Rows are one point carried round by a steady rotation, each followed by how many ticks it has turned.
The counts run from 0 to 240.
[128  92  96 117 126  70 130 141 147  76 140 103 138 166 184 105 131 102
 115 160 146 139 146 128 120 135 101 111 107  91 145 130 102 158 163 112
 175 118 164 154 133 100 157]
152
[ 96  95 119 124 103  61 100 122 144 132  52 112 161 141 199 133  96  88
 147 115 104 125 121 129 134 140 133 146 132 113 123 175 142 143 111 117
 123  92 174 111 116 114 125]
183
[106 128 118 103 129  87 100 137 171 131  64 111 144 117 200 103  93 110
 143 132  98 138 118 133 131 141 106 116  93 113 163 173 126 124  98 112
 143 104 161 110 118 118 125]
55
[103 136 108 101 132 158  85 158 146 139 105 108 131 147 154 136 102 111
 111 145 114 120 155 112 170 110 151 162  79 100 137 178 108  93 118 130
 175  78 174  92 121 101 109]
109
[117 114 125 151 130  95  92 165 157  92  87 119 126 168 131 101 127 129
 113 112 122 112 142 136 123 136 128 101 133  95 120 161 145 160 156 103
 160 105 209  79 116 120 119]
77
[120  97 145 130  90 116 144 148 179 102 112 127 131 156 135 128 124  84
 112 142 125 125 166  99 134 140 115 154 111  89 142 132 152 107 140  92
 164  52 186 103 155 107 110]
5
[116  89 103 132 122  70 131 138 146  76 118  99 142 151 189 114 151 128
 122 157 149 146 139 115 130 143  96 127 129 106 155 148 100 163 168 114
 156 112 164 167 142  89 147]
151
[103 124 123 123 121 154  91 152 147 143  82 101 131 131 168 137 113 120
 124 137 121 125 141 104 168 121 131 174  94 107 147 196 109  93 117 116
 157  85 172 103 138  79 100]
110
[131 147 121 132 150 109 100 146  88 122 147  90 138 161 166 131 117 118
 135 143 125  96 169 128 146 131 126 157 105 103 158 186 114 164 128 140
 178 126 185  89 109 112 130]
216
[107 126 131 103 122 134 114 140 158 162 118  94 130 146 149 111  95  95
 118 135 120 108 149 116 167 112 128 168  72 105 170 166 101  93 109 121
 178  83 167 117 140  92 124]
112
[115 116 107 115 107  60 133 149 149  88 144  85 130 164 176 122 135 110
 105 145 145 133 158 118 113 144  93 111 120 102 177 125  98 148 159 122
 182 116 157 154 123  96 145]
148
[141  99 127  98 129 155 132 145 144 125  99 111 161 105 191 144 127 119
 127 183 155  99 135 106 180 136 110 152  90 102 144 187 114 139 115 124
 143 113 174 125 145  99 149]
231
[116 113 124 101 137 129 120 147 110 138  49 107 155 137 182 138 114  84
 119 136 125 130 122 122 148 100 102 172  89 126 159 173  80 119 128 120
 141  99 164 117 127  76 128]
239
[108 124  91  96 131 130 110 138 136  68 132  96 114 125 203 158 130 108
 120 175 123 131 148 106 124 157 109 135  84  93 149 138 116 135 143 152
 161  93 160 110 124 104 101]
33
[121 116 147 146 117  74 125 134 144 154 128 152 142 151 163  95  99  96
 144 101  86  92 157 114 134 129 120 145 103  87 144 170 146 160 118 102
 155 101 183  74 118 142 125]
192
[122  98 147 136  98 112 165 139 132  92 115 143 133 156 147 157 134  74
 118 154 121 111 175  89 124 140 101 175 113  86 143 136 146 132 153 104
 160  65 175  92 140 115 103]
9
[103  99 129 125 101  88 146 141 142 131  73 150 154 120 183 144 131 109
 132 113 116  78 121 101 127 158  81 128 123 101 139 157 148 170 161 119
 127 109 170  78 107 130 123]
66
[112 134 138 117  90  99 125 155 172 129 109 115 132 175 149 123 101  98
 111 134 103 123 175 110 155 128 141 128 118 107 156 152 130  82  93  97
 173  67 170 110 128 115 130]
0
[132 128 137 130 138 137  95 162 142 128 135  91 132 132 182 111 138 148
 125 132 141 113 149 104 158 136 121 145 112 115 187 202  86 142 131 120
 154 115 191 125 154  79 131]
223
[113  99 125 126 124 108 104 136 138 140 129  78 149 155 154 119 134 129
 133 117 164  83 136 121 164 132 131 163 130 103 153 187  93 168 160 139
 157 118 189 139 134  79 156]
95
[113 121 143 146 108 106 126 145 146 129 114 163 140 136 170 133 121 130
 124 107  93  79 155  89 133 156 118 139 117  87 142 174 158 156 131 113
 144  82 180  65 114 146  95]
194
[112 126 129 120 129 129 108 136 152 164  95  95 135 136 169 122 100 113
 138 131 125 124 138 117 167 122 127 179  76 109 166 189 104  94  99 111
 160  90 164 113 145  78 115]
111
[120 112 153 169 120  72 127 135 146 148  98 160 140 141 176 101 104 110
 147  89  82 105 140 108 136 145 118 160 117  90 146 188 141 161 128  99
 142  90 179  85 130 136 116]
191
[ 99 115 122 120 100  93 124 158 130 125  73 136 152 153 165 148 122 106
 106 117 109  73 139 112 117 149 102 107 134 115 134 147 147 162 159 128
 144 108 178  80  74 136 122]
69
[114 131 146 117  91 101 117 153 164 106 128  84 133 168 144 137 126 111
 126 126 123  80 175 121 119 163 130 112 143 118 153 149 160 149 137 124
 163  93 210  88 115 129 133]
201
[103 108 143 137 123  62 111 122 148 144  96 140 136 158 168  86  90  73
 140  90  87 118 137 131 125 118 128 144 107  98 132 160 136 149 122 105
 145  86 184  95 118 129 130]
188
[129  94 149 108 104 118 166 136 146 162 107 143 170 134 174 136 125  99
 109 136 131  93 147  89 169 126  98 165 100 112 174 170 103 126 124 108
 147  89 155 121 151 110 149]
119
[103 108 100 101 132 115 103 132 129  95 110  95 130 116 214 134 138 103
 125 132 128 128 125 101 110 137  98 155 103 115 170 159  82 152 161 148
 140  97 163 142 138  76 114]
38
[129 117 139 147 123  75 147 160 126 110  59 120 148 171 156 123 115 109
 119 150 114 166 159 126 129 113  98 157 117 113 155 157 114 109 120  67
 155  93 170 122 146  94 130]
131
[116 128 112 143 126 111 118 147 138 121 121  99 121 129 153 150 137 140
 141 146 144  87 142 113 164 169 114 155 109  79 125 186 155 166 155 141
 168 125 186  80 122 113  89]
86
[107 101 144 152 117  69 109 123 145 132  71 133 139 146 173 112 102  96
 150  98  91 132 118 125 125 130 125 161 121  99 130 179 136 151 125 106
 130  86 181  98 129 115 116]
187
[141  98 141 159 151 107 124 132  99  94 118 113 143 150 159 131 130 109
 145 158 148 102 157 121 141 140 121 177 118  91 134 180 131 187 141 119
 152 121 204 100 147 104 130]
211
[126 135 119 139 122  75 170 154 127 118 138 129 124 149 169 129 127 118
 114 161 109 126 173 110 127 140  80 132  76  87 186 141 125 134 133 108
 186 112 150 103 115 123 108]
140
[121 113 119 153 136 106 105 157 155  97 116 128 118 154 129 105 128 133
 122 132 124 102 155 131 146 139 125 133 107  67 114 162 165 168 159 102
 174 120 207  74 121 133 104]
81
[126 132 138 144 111  65 155 142  84 110 125 105 148 176 180 159 129  97
 125 148 111 122 177 111 125 138 103 166 130 119 173 157 112 148 127 117
 167  93 168 118 120 109 132]
15
